These are runs of 6 systems, one row a step. Runs of the same system follow the same rule from any start.
trace 1, lebaf:
14	-15	-21	16	-11	-34	-9	8	-39	5	-21	-4	-18	-7	-47	-30	17	-22	15	12	41	9	-15	-45	56	-5
33	49	-16	-20	2	-25	-4	8	-3	30	3	-29	-6	23	-11	25	27	40	-16	-4	12	-19	-19	-62	-17	-39
21	-14	-14	-17	-33	-45	-2	-3	23	-16	31	0	-55	-18	9	-1	37	14	17	31	31	49	-12	5	-2	-33
66	-26	7	22	0	27	1	-18	-7	-14	-7	-3	-22	-17	-26	29	39	-23	-13	-11	-5	-1	-39	-49	31	-17
-12	14	-44	55	-9	3	18	19	16	2	25	-20	-53	21	-7	16	-15	22	4	-16	21	7	-16	-45	-18	-35
67	13	-33	29	5	-12	-28	-23	-28	-13	26	-5	-27	13	3	-37	19	-1	5	31	30	6	8	22	19	-35
32	-27	7	-14	3	21	-28	14	21	-13	9	-18	5	-2	2	4	3	31	30	-20	56	-31	-28	-50	31	-36
19	13	-33	-8	28	-40	10	18	16	18	4	-7	-41	-27	-11	-10	-37	-30	22	13	-2	16	-31	-24	0	-65
67	-26	-36	32	7	-20	5	9	0	16	16	-30	16	-22	20	34	18	29	-26	36	13	10	8	-13	31	-13
trace 2, lebaf (9 x 26):
-52	18	-40	22	-14	-42	14	21	14	6	32	-26	-13	7	5	0	-16	41	6	42	22	21	25	16	-20	-18
53	-14	24	-27	1	11	-21	-32	-33	-19	-1	-9	23	-4	-34	-34	50	-5	-9	39	-9	-9	0	22	37	-2
-25	-25	11	-35	-15	22	26	38	39	10	0	-13	-13	9	-10	4	-15	37	10	-46	-3	-12	-31	-59	-8	-4
26	21	-39	14	-1	-52	20	0	-24	26	-6	21	-48	-4	5	-29	-8	-44	-12	10	-27	45	7	19	-5	3
26	-9	5	27	-22	6	-24	-8	-15	0	-7	-4	36	11	25	45	46	38	-20	-11	47	-19	15	-27	24	34
-60	40	16	-15	-5	-14	-14	-17	7	-24	2	3	-38	2	-44	-6	0	-24	36	3	21	0	-28	-15	-23	-41
84	3	-3	-10	17	24	6	-16	19	4	27	1	-12	-1	44	15	8	8	-27	0	-45	2	-4	28	-25	-23
-30	-68	-8	46	-23	19	3	19	16	-27	6	7	-15	-23	6	0	-19	-7	27	-12	40	20	-2	-10	41	20
15	56	-20	31	42	3	-7	-12	-44	20	-22	-7	13	20	-39	-11	-23	-33	-12	-1	-18	-38	-7	-21	3	-26
trace 3, Kot (9 x 26):
2	-41	13	-40	-24	28	28	29	41	7	7	17	-22	11	38	-7	-11	26	-1	-57	-20	10	-10	-6	-22	26
11	26	-6	39	0	-2	-9	-20	-13	-5	-14	52	-44	8	38	3	-13	-59	7	-44	3	21	0	16	-22	16
-16	41	5	31	-15	-8	-42	-25	-16	-14	2	1	24	28	21	37	40	29	-2	1	63	-20	21	-7	-12	11
-42	-11	11	3	-1	14	-12	-14	36	-46	40	-26	-11	-20	-22	9	2	14	29	44	18	6	-12	24	-7	-49
72	-15	-5	-5	29	42	14	0	31	4	27	-23	-3	-4	21	16	-8	21	-19	-1	-45	-14	-17	0	-12	-41
-1	-5	-50	58	23	-6	23	33	-3	32	-1	-2	8	3	34	-4	-65	-5	-10	-14	-8	2	24	7	5	16
11	14	0	29	23	-5	-34	-23	-56	-4	-27	4	48	-1	-21	-28	0	-35	3	27	21	-23	23	23	40	16
-45	5	26	-71	5	-10	-14	16	8	7	-5	-25	50	5	-28	-25	-5	39	19	18	16	-34	4	-5	7	-8
13	-23	21	-72	7	-18	24	6	31	5	0	15	-16	-39	9	-16	-11	-27	6	11	-52	30	-14	32	-13	-8
trace 4, kuzi:
5	-27	-15	-4	6	-40	27	18	22	24	6	-20	36	-43	27	33	-8	13	-23	51	-24	29	24	30	9	9
-10	-33	3	25	-9	-14	25	10	-24	17	-43	21	24	-26	-9	23	5	-40	-23	-10	-18	20	9	-14	32	67
-35	49	5	-4	-33	-29	0	-15	-43	11	-27	11	6	38	-26	-1	45	9	-25	-2	0	2	21	-6	-16	46
-10	-3	26	-26	-46	-21	-32	-25	5	-32	15	11	-10	2	15	6	63	24	15	18	49	20	9	22	-2	11
24	-21	45	-51	-16	16	-9	-14	27	-22	-7	38	-40	-15	15	3	23	-34	21	-44	-3	14	-36	-9	-9	0
-7	41	-8	9	-2	18	9	1	24	5	11	15	-52	30	24	20	-18	0	3	-57	-10	-3	-20	-23	-59	-20
-7	11	-28	72	8	25	-20	-10	6	-34	33	-13	-33	8	-8	4	-21	-3	24	6	41	-5	-10	-4	0	-48
34	-20	7	3	31	60	-8	-8	-6	-21	11	-27	13	5	-42	-37	-15	1	8	10	-17	-39	-20	-6	29	-40
1	-10	-21	-35	24	7	29	36	21	28	22	-32	21	8	0	-38	-44	42	-4	13	-40	-14	11	17	-7	-21
trace 5, Kot:
-33	28	35	7	0	23	-32	-45	-23	-35	2	17	33	16	-1	-6	17	-15	1	14	-2	-15	28	61	-17	24
-30	-6	35	-38	-8	42	-14	-8	37	-28	29	-7	23	17	23	-6	1	50	11	-4	-2	-21	14	45	-31	1
14	-13	12	-8	17	36	0	-9	41	-20	25	26	-17	-10	57	-2	-35	-17	11	-19	-28	8	3	61	-34	-10
17	24	-1	39	26	25	-22	-13	0	3	-2	23	32	13	70	36	-24	-6	-11	-29	8	-22	26	30	-24	21
-59	25	7	38	19	8	-29	-20	-4	-24	11	-2	40	2	13	13	-24	-4	13	31	22	-18	33	54	-14	0
3	-4	32	-28	24	39	-20	-25	18	-27	24	-20	49	-7	6	-3	2	24	0	34	-17	-30	13	55	-6	-20
-8	-20	6	-20	27	33	20	23	40	6	18	-3	24	-6	39	-7	-57	15	1	-14	-42	-12	14	42	-24	-1
19	10	2	18	29	11	-7	-12	-17	8	-16	32	30	0	47	-7	-35	-41	-10	-14	-31	-7	31	59	-9	35
-51	22	23	1	5	8	-28	-11	-14	-5	-19	14	62	17	20	4	-10	8	2	-6	19	-32	39	38	-9	41
trace 6, zab (9 x 26):
12	-8	6	-17	-15	-37	-35	-18	15	-35	25	5	-29	-29	13	4	29	-4	37	37	54	28	-8	18	9	-40
93	-16	2	6	20	32	5	-18	11	-3	5	8	-18	-17	21	26	12	-26	-18	-18	-34	1	-27	-11	1	-25
-36	13	-29	58	-14	19	35	13	18	-3	16	-7	-54	19	-11	25	-17	5	-6	-30	-11	14	-17	-39	-29	-12
-1	27	-37	53	22	11	-11	-9	-40	-3	15	-28	16	30	-32	-46	-20	9	-4	35	5	-23	25	23	16	-21
4	-30	0	-21	10	4	-15	32	16	12	-1	-36	51	-5	1	8	-8	54	11	2	45	-39	-2	-40	37	-10
13	-8	-11	-72	6	-48	19	34	16	32	-4	2	-28	-16	-4	-50	-22	-7	20	2	-15	20	-18	-8	3	-24
31	26	-26	18	0	-51	21	8	-19	47	-23	12	7	-3	40	37	12	-10	-42	2	-18	26	21	-4	-11	34
-47	14	18	20	-16	-17	3	-20	-29	-12	-28	-3	0	-17	-64	31	37	-34	-6	21	4	9	-17	-38	14	10
22	23	27	-38	-17	26	-10	-32	-10	-19	21	-19	6	33	-28	-16	60	44	-22	21	-20	-18	3	15	-16	-11
trace 7, vot, 9 rows:
2	66	13	-47	3	-29	-14	-21	-2	7	-9	35	-30	18	17	-13	9	-27	7	-13	-12	8	-4	25	-53	-12
8	5	21	28	-13	22	-27	-38	19	-40	24	16	1	-5	51	50	32	5	-5	5	14	11	16	47	-28	8
-25	-8	14	30	18	39	21	-21	9	-26	-1	21	-21	-19	-12	-1	-35	-62	3	-6	-58	15	-7	37	-16	2
-9	37	-17	28	34	44	0	-1	15	-1	30	-30	20	29	7	6	-37	35	-9	0	-22	-39	12	14	-35	-36
-46	-26	-32	42	12	-19	1	25	7	-3	13	-10	20	-19	16	-15	-54	1	23	32	29	9	31	36	21	5
12	18	5	-33	54	-25	-9	4	-15	30	-26	-15	63	-28	-14	-5	-30	-24	-1	31	-20	-31	2	7	20	-17
-55	10	14	-54	-12	-45	9	22	34	16	3	-19	27	-17	8	35	8	45	-1	24	8	7	6	-5	-23	1
24	-9	-4	-22	-17	-37	23	-9	-18	13	0	3	5	-12	1	-15	36	-3	-32	46	-41	39	28	48	5	33
-21	-11	45	-20	-16	48	12	-11	-5	-3	-20	4	43	17	-11	17	27	17	-30	-29	-36	-25	7	-1	-8	55
trace 8, vot (9 x 26):
65	-21	3	-1	13	45	-8	-1	13	4	17	-2	33	16	61	5	-4	37	-20	-22	-11	-23	21	29	-3	16
-59	2	-10	28	2	-11	21	24	2	19	-32	32	-8	-7	19	9	-52	-42	9	-41	-5	14	7	-6	-11	42
7	84	-11	3	26	-24	-34	-31	-35	9	0	-6	15	30	-9	-9	7	-4	-5	25	9	-29	15	20	-24	-31
-46	-37	33	-8	-14	8	-27	-12	33	-46	19	1	17	-36	12	19	6	5	33	29	39	11	5	36	9	0
43	-8	3	-40	34	6	29	1	16	15	2	2	-11	-26	1	-18	-25	-33	-12	10	-76	12	-14	28	-12	-23
-23	12	-10	28	-3	15	22	16	22	18	11	-20	30	17	36	62	-4	54	-35	-15	-8	-12	20	-14	-30	20
-45	8	-25	37	-7	-29	15	-2	-42	3	-13	6	-3	5	-34	-42	-15	-32	-2	31	-9	23	30	34	17	30
5	14	36	-47	24	30	-37	-17	-11	-9	-7	-16	62	14	-16	-20	9	24	8	7	9	-57	2	8	10	-12
-32	-29	6	-53	-19	-30	12	32	44	2	11	18	-24	-16	41	-20	-25	13	31	-11	11	34	1	23	-15	6
trace 9, zab (9 x 26):
-35	-24	17	-18	-31	28	7	19	28	-7	14	7	16	24	42	-7	-4	54	1	-33	11	-6	26	25	-16	44
-14	-25	6	-5	5	-9	-17	0	-12	-14	-16	40	-6	-18	13	-55	-33	-54	38	-9	16	13	12	45	28	24
7	35	31	-14	26	7	-31	-16	7	7	-26	30	34	-1	51	46	-12	-22	0	-42	9	-30	0	2	-27	12
-55	13	17	0	3	-13	-8	-19	35	-34	18	6	-25	-34	-1	32	-10	-29	27	31	6	23	-11	29	-31	-35
40	-11	10	21	33	50	10	-26	9	-16	19	-10	28	-14	11	22	-6	-12	-29	22	-58	-13	7	46	-8	-10
-64	-42	8	24	-9	50	34	26	37	-12	7	-14	2	-2	-10	18	-35	18	6	-26	-18	-4	-8	-16	-6	16
-27	12	-12	-10	20	11	2	7	-20	5	0	2	20	25	-7	-75	-49	-6	11	3	-24	-17	28	55	-3	10
-24	-15	12	-11	8	-18	-19	20	11	15	-20	7	65	-16	51	28	-21	19	8	-8	40	-20	28	10	12	34
-25	1	36	-67	15	-29	-4	-4	13	-2	-23	24	1	-43	-12	-12	-19	-54	30	9	-17	10	-20	15	-2	-14
trace 10, Viza:
-30	46	-15	-9	23	-70	-14	9	1	26	-19	-1	-1	-22	-4	28	-21	-23	22	18	33	3	-11	-29	-10	-37
70	-1	-4	-13	2	-16	2	-17	17	4	27	-22	2	-20	23	41	44	26	-33	44	-19	20	2	12	-10	-26
-32	-58	5	14	-20	1	37	23	13	-4	-10	-22	3	-35	-47	29	10	0	-8	17	-11	22	-19	-44	36	16
15	22	1	-39	-18	-3	24	-7	-26	9	-3	-2	-38	30	-56	-58	29	-7	-15	2	-46	9	-16	-9	-7	-9
1	-22	-13	-1	-39	-12	-5	24	-19	15	-6	5	17	36	25	-33	20	50	-8	-20	37	1	34	1	24	56
18	1	4	6	3	-26	-35	-15	-25	-11	-27	43	-25	-17	7	-25	-2	-67	36	-18	43	9	-14	-1	29	0
30	42	13	-13	-1	-3	-16	-11	11	16	-8	11	0	16	41	61	27	14	-13	-42	15	-18	-13	-39	-38	-7
-23	-6	-32	61	-20	-18	8	0	24	-21	35	-13	-46	-14	7	37	3	8	9	27	33	39	-3	-8	-8	-29
45	-8	9	23	10	55	2	-26	-15	-23	12	-30	2	7	-53	4	29	2	-19	13	-23	-27	-25	-24	20	-34
trace 11, kuzi:
-55	11	3	-5	-57	-37	-6	3	-4	-8	-4	21	-26	24	7	-4	35	20	12	-14	45	27	17	-1	-16	39
39	9	27	-11	-18	1	-42	-44	-9	-36	0	40	-35	2	17	-6	48	-33	20	-14	33	14	-11	17	-2	-5
3	14	32	-43	-6	34	-12	0	33	-11	4	9	-26	20	10	12	6	16	19	-60	12	-25	-38	-41	-32	-26
-1	25	-25	23	13	1	5	-2	34	-14	37	-7	-63	-1	7	8	-28	-8	16	2	-6	16	-22	1	-37	-66
34	-33	-18	67	26	68	0	-1	7	-21	20	-21	2	0	-1	5	-30	0	0	-11	-1	-25	-12	-13	22	-25
-14	1	-21	-3	26	13	20	24	-16	14	2	-32	11	17	-55	-63	-43	10	3	14	-30	-26	-4	-8	19	-24
30	-7	-31	1	22	-15	2	15	-5	24	21	-24	45	-1	30	-23	-19	36	-21	44	-11	-5	42	52	12	0
-5	-43	0	-16	14	-35	3	32	-7	29	-37	7	51	-41	12	-2	-27	-17	8	7	17	2	13	-5	51	34
1	51	3	-18	10	-51	8	-8	-33	42	-44	13	32	-3	-4	28	20	-23	-33	8	-26	1	13	-7	-12	30
trace 12, Viza, 9 rows:
4	-19	33	-21	14	39	-20	-21	-20	-24	-18	31	12	-1	-8	-58	-17	-47	22	-15	-18	-14	2	44	19	21
-34	28	24	-33	8	4	-10	11	17	15	-18	29	25	18	51	9	-30	5	8	-53	4	-23	11	10	-39	27
-13	13	-10	40	10	-6	-11	-20	19	-23	22	25	-21	-17	52	20	-24	-34	13	11	2	26	21	63	-30	-5
-16	4	35	31	24	56	-7	-32	11	-28	1	-8	42	-14	-9	61	4	-12	-17	5	-25	-30	-4	9	-12	-2
-76	11	14	-25	4	14	13	8	37	-20	24	-24	-7	-1	-30	-12	-28	20	20	21	-18	-5	-6	17	-34	-36
29	-35	-1	-8	11	52	16	3	14	-12	30	-11	14	8	15	-48	-24	24	-7	7	-44	-7	19	58	3	3
-49	-17	6	6	26	19	12	22	-9	17	-35	11	44	-6	-6	-24	-63	-30	11	-22	-18	-21	13	8	18	36
-6	60	5	-35	29	-31	-13	-15	-9	17	-9	24	14	7	27	-17	-22	-27	0	8	-25	-5	24	55	-40	-3
-16	-18	19	7	-2	-6	-9	-7	24	-8	3	7	50	-31	54	54	3	9	-11	20	8	9	33	46	-7	31

Which system made each run below?
trace 13:
34	15	5	1	-8	-11	11	-25	-4	1	-7	43	-36	-5	39	10	16	-46	-20	-17	-40	39	6	39	-32	26
-55	10	21	47	-28	18	-1	-23	-8	-21	-12	10	19	8	-1	61	31	2	-21	-9	10	1	18	-4	-15	48
 -> Viza
trace 14 (2 x 26):
36	54	-6	-31	39	-17	-21	1	-21	36	-16	-19	34	23	-10	-9	-7	13	-4	-2	7	-50	-7	-29	-4	-34
-5	-22	-5	-52	-15	-53	-1	26	46	7	24	-9	-9	-28	33	5	1	35	22	30	29	30	2	9	-4	-22
 -> lebaf
trace 15:
-54	23	17	-2	23	46	11	-1	5	-2	4	-28	47	20	-30	3	-23	27	-14	8	-40	-44	12	12	-23	-3
-33	-10	-5	-29	14	-2	-2	12	19	-10	24	-9	14	-3	7	-57	-45	15	25	34	-10	0	27	67	-2	-14
 -> Viza
trace 16, 2 rows:
-19	10	-5	26	30	-18	4	-7	25	-6	6	-23	0	-45	-16	64	-15	-24	6	38	-2	3	-23	-20	-8	-52
2	-28	8	44	6	53	35	-15	-1	-13	4	-26	16	-12	-40	37	11	-3	-39	15	-58	-4	-10	-12	8	7
 -> kuzi
trace 17 (2 x 26):
56	1	7	7	-31	19	-10	-16	-18	-11	-7	15	-38	28	-5	0	57	1	-12	-43	17	2	-24	-44	8	9
-34	13	-31	25	-28	-26	-3	18	12	-5	15	-3	-57	21	-4	-4	-1	22	27	-17	56	15	-12	-41	-10	-24
 -> Kot
trace 18 (2 x 26):
-63	31	-7	22	-5	-8	-17	5	10	-19	8	-5	-32	13	-25	1	-20	-1	38	-10	51	-9	-17	-33	-15	-40
77	8	-17	6	21	34	-19	-12	9	-11	41	-24	-7	21	22	-16	5	37	-6	8	1	-21	-2	15	-7	-48
 -> Viza
trace 19, 2 rows:
-56	27	-37	26	10	-19	6	15	10	-2	30	-17	-10	14	-1	-29	-48	17	19	31	7	7	25	37	-23	-27
38	-35	6	32	35	29	-30	-19	-13	-19	-1	2	49	-25	17	-6	-16	-22	8	23	10	-20	19	43	43	5
 -> kuzi
trace 20:
14	-15	42	-78	13	-32	-15	-1	10	10	-28	23	34	-43	20	2	2	-29	12	7	-7	2	-2	22	11	11
-12	8	32	-31	-14	-19	20	-11	26	3	-11	33	-18	-24	30	51	21	-30	-16	-13	-39	37	-8	11	-42	22
 -> zab
trace 21, 2 rows:
-32	-9	-3	5	-10	42	8	16	51	-20	43	-20	-5	22	28	9	-21	62	8	-17	4	-10	8	16	-35	-13
51	-6	-17	39	28	28	-13	-23	7	-22	26	18	-24	-8	37	-16	-29	-36	6	2	-17	10	3	53	-5	-24
 -> Kot
trace 22 (2 x 26):
-44	54	-34	24	16	-30	18	27	-15	44	-15	-21	18	24	-16	16	-32	15	-17	-4	-7	-21	11	-34	-22	-5
-28	11	-9	-18	6	-47	-8	5	-21	11	-2	-36	44	-14	-40	-9	12	23	-3	72	17	-4	20	5	27	-12
 -> zab
trace 23 (2 x 26):
-21	15	-2	22	-1	-30	5	-23	19	-16	11	24	-28	-32	31	38	-2	-42	2	27	-14	47	9	49	-34	-6
3	-7	23	49	24	56	5	-35	-6	-27	-5	-4	31	-18	-19	46	5	-35	-25	8	-44	-17	-2	11	2	7
 -> zab
trace 24 (2 x 26):
-11	0	-31	-20	-6	-42	36	53	1	57	-18	1	7	11	25	-13	-29	26	-16	-24	-10	11	17	-19	-6	34
-3	-13	13	13	-11	-27	-10	-22	-41	-10	-37	36	-5	-27	-20	-11	18	-68	6	9	7	27	2	13	34	39
 -> Kot
trace 25, 2 rows:
-19	26	-2	-61	-18	-46	14	9	-17	25	-5	7	-6	20	-12	-60	10	11	-5	19	-23	17	21	34	-14	21
26	-40	17	-11	-24	-9	-14	-5	-14	-1	-17	32	29	-10	44	-12	25	-4	-5	-7	17	16	31	37	27	63
 -> Viza
trace 26:
33	-29	4	-51	3	0	21	17	0	11	-9	-3	-30	-11	-43	-53	-5	-22	14	-7	-29	8	-37	-28	26	-21
48	21	-42	8	2	-10	22	24	6	41	18	-9	-9	30	52	1	-10	45	-33	-17	-18	5	21	1	-28	2
 -> kuzi
trace 27:
-37	-24	-23	12	5	-15	0	45	-7	18	-20	-4	9	4	-11	-33	-50	0	33	-25	45	-16	-1	-38	38	9
74	47	-22	-19	34	-29	-19	-13	-21	27	-5	16	-13	8	25	-24	-8	-27	-4	-2	-9	-5	-2	12	-12	-31
 -> Viza
